In the rows, zero is written as 128.
First come named turns, each shown by rows before and after it. For each pair of rows after them, which turns, in which order, take the first row to the second? The first pair is done for you.
q511:
[132 171 116 142 133  88 138  98 161  85 133 133 111 174  88 138 102  59
 104] |-> [127 160 117 129 134  85 125  97 155 102 132 126 105 168  86 135  96  44
 105]
[115 142 157 123 110 114  93 149  99 122 128 150  86 119 125  86 134 147
 120] |-> [116 136 149 126 108 115  87 151  97 127 128 150  86 122 129  86 129 150
 122]
[134 115 152  77 124 113  93 117 134 139 123 117 117 115 133 131 134 134
  95] |-> [142 105 133  85 117 117  88 119 129 145 128 115 117 120 139 132 127 146
  97]
q39:
[108 116 185 109 133 129 115 143 146 117 107 184 152 129 122 142 136 108
 140] |-> [124 105 157  91 159 134 125 125 162 110 102 160 165 135 123 158 140 103
 133]
[109 159 167  84 111 121  89 104  98 161 117 151 101 132 104 144 103  80
 160] |-> [145 128 102  61 157 138 112  72 126 143 112 106 131 144 116 179 108  92
 143]
[117 156 199  93 147 138 141 143 104  84 125 161 109 116  90 102 155  88
 138] |-> [153 127 137  71 190 151 162 113 132  71 123 118 140 128  98 136 160  99
 120]
[158  88  74 126 142 166 104 148 104 135 101  91 113 189 143 108 139 129
  95] |-> [147  99  95 159 107 163  96 167  91 143 114 124 101 187 146  89 133 149
 104]
q294:
[136 156 104 147  98 108 131 121 104 146 134 120  98 160 133 135  85 122
 172] |-> [132 177 137 177 101 115 156 136 126  99 124 154 119 156 124 120 124 151
 150]
[133 182 144 144 115 118 151 156 124  99 126 145 107 141 105 128 126 112
 143] |-> [134 167 123 123 112 112 135 145 110 130 132 120  94 145 108 139 100  95
 162]
[130  96 128 162  94 143 148 111 140 136 144 144 146 117 144 128 130 202
 108] |-> [109 118 183 111 129 127 121 141 131 122  88 142 117 112 123  91 162 117
  82]
Now pairs of rows:
Between the rows of a pair lie two turns.
[106 100 152 124 109  98 129 187 130 146 121 171 145 121 165  94 102 147
 139] |-> [118  85 118 108 114  97 141 148 136 162 143 139 159 122 171 132  75 149
 159]  q39 then q294
[108 168 150  90 150 139 170 152 187  82 122 122 155  94 134 127 206 129
 125] |-> [110 114  87  51 134 135 130 114 156 174 163  68 136  92 153 165 131 114
 169]  q511 then q294
[129 125 136  67 151 140 102 127 124 163 109 140 119 117 112 163 123 121
 147] |-> [144 125 129 105 154 158 131 137 151 121 110 162 148 119 120 160 154 176
 122]  q39 then q294
[ 86 143 192 116  99 147 140 154 123 144 121 150 122 120 113 124 153 128
 127] |-> [103 110 146  64 139 149 128 130 130 160 110  99 126 123 118 146 142  94
 118]  q39 then q511
[120 142 161 153 103 121 121 158 125 111 114 164 108 138 116 112 121 110
 136] |-> [129 120 132 100 140 121 112 137 129 123 101 119 107 139 117 126 115  69
 131]  q39 then q511
[109 115 137 126 128 127 115 152 104 128  86 130  93 123 137  74 153 128
  87] |-> [122 109 114 168 107 139 141 139 116 122 118 143 116 125 149  93 142 190
  97]  q294 then q294
[123 116 129  80 149 100 122  96 122 140 123  86 108 133 115 146  95  83
 146] |-> [154 107  84 135 142 121 155  93 147 109 144  97 144 150 133 163 103 164
 140]  q39 then q511
[170 114 122 135 133 136  86 161  95 161 118 168 102 164 172 106 149 151
 134] |-> [172 129 134 153 131 137 105 162 106 137 118 183 113 164 166 107 165 166
 132]  q294 then q511
[ 97 142 188 101 133 134 142 136 151 120 131 139 150  78 116 116 155 105
 113] |-> [125 112 129 130 133 154 159 125 168 110 149 131 175  92 139 135 154 168
 104]  q39 then q39
[115 129 157 181 104 153 133 133 158 126 153 156 146  95 130 108 152 157
 108] |-> [101 141 184 130 137 141 128 119 159 127 131 133 141  82 113 112 159  96
 100]  q511 then q39
[121 142 125 142 136 116 189  91 135  99 180 116 172 127 104 158 123 152
 147] |-> [101 151 163  98 158 102 170  96 126 106 153 107 153 114  86 141 134  89
 138]  q511 then q294
[100 105 131 145 110 137 112 143 134 170 141 167 117 104 133 124 117 155
 113] |-> [102 108 123 137 110 136 123 121 136 179 153 153 124 103 133 142 104 150
 125]  q39 then q294
[153 154 116 148 132 128 148 127 134  90 131 119 129 145 107 150 115 134
 161] |-> [144 159 130 123 140 119 139 125 128  99 123 111 123 139  98 150 114 100
 164]  q511 then q294
[128 155 164 114 115 123 118 141 100  92 129 147 114 126 105 157 145 113
 155] |-> [149 131 115 102 135 131 129 112 112  97 138 114 129 137 114 188 132 125
 157]  q39 then q294
[130 147 134 139 118 121 139 118 134 116 148 140 117 121 130 141 133 133
 152] |-> [121 145 142 118 127 117 124 123 125 126 134 134 104 118 127 130 134 105
 148]  q294 then q511
[ 98 134 159 106  94 118 114 137  94 163 170 137 112 115 129 100 128 131
 125] |-> [104 134 155 131  88 124 124 145 102 147 174 151 123 119 135  97 135 161
 118]  q511 then q294
[101 190 164 134 117  94 130 142 131 141 117 154  97 135 100 134 124  69
 171] |-> [117 171 119 157  95  99 141 119 130 161 154 146 108 141 116 162  90 114
 197]  q294 then q511
[128 109 103 135 128 140 146 110 144 136 153 123 150 117 133 155 122 172
 133] |-> [116 106 114  85 147 125 114 116 124 155 124 103 119 115 122 144 119 103
 131]  q294 then q294
[128 127 106 126 116 104 111 123 109 147 136 107 104 139 128 138 108 117
 148] |-> [129 135 112 138 108 103 115 126 107 140 137 118 103 143 127 136 109 123
 153]  q511 then q39
[129 167 160 118 147 130 187 105 143  88 128 121 148 127  98 149 116 113
 122] |-> [128 138 129  85 148 124 152  99 119 137 129  91 122 130 106 154  83  80
 138]  q294 then q511
[164  91  79 138 120 138  86 184 114 136 108 124  98 153 156 100 130 146
 120] |-> [156 113  99 154 107 133  88 194 109 129 109 143  88 154 151  91 134 146
 128]  q39 then q511
[143 146 108 134 104 100 135 108 105 132 133 131 107 150 120 164  91 115
 188] |-> [125 177 168 140 115 101 155 123 126  89 115 159 124 132 102 143 136 112
 159]  q294 then q511
[ 89  83 172 147 110 179  98 150 139 160 149 174 126  96 143  67 198 185
  83] |-> [103  50 113 122 109 174  59 148 110 209 151 135  92 118 157  74 154 159
 105]  q294 then q511
[119 109 147 103 151 111 122 127 116 135 138 108 129 120 121 140 117  99
 132] |-> [117 117 156 143 118 112 138 130 117 133 162 133 141 118 126 143 111 145
 146]  q294 then q39
[120 169 135 104 117 138 149 125 119  93 126 126 105 155 128 137 106  92
 151] |-> [123 166 127 113 111 142 160 115 123  97 140 125 114 155 131 149  97 110
 161]  q294 then q511
[155 172 121 101 170 108 164 104 148  78  79 104 134 162 113 145 148  75
 142] |-> [167 138  68 121 142 118 170  75 146 122 130  87 149 161 136 177 103 128
 172]  q511 then q294
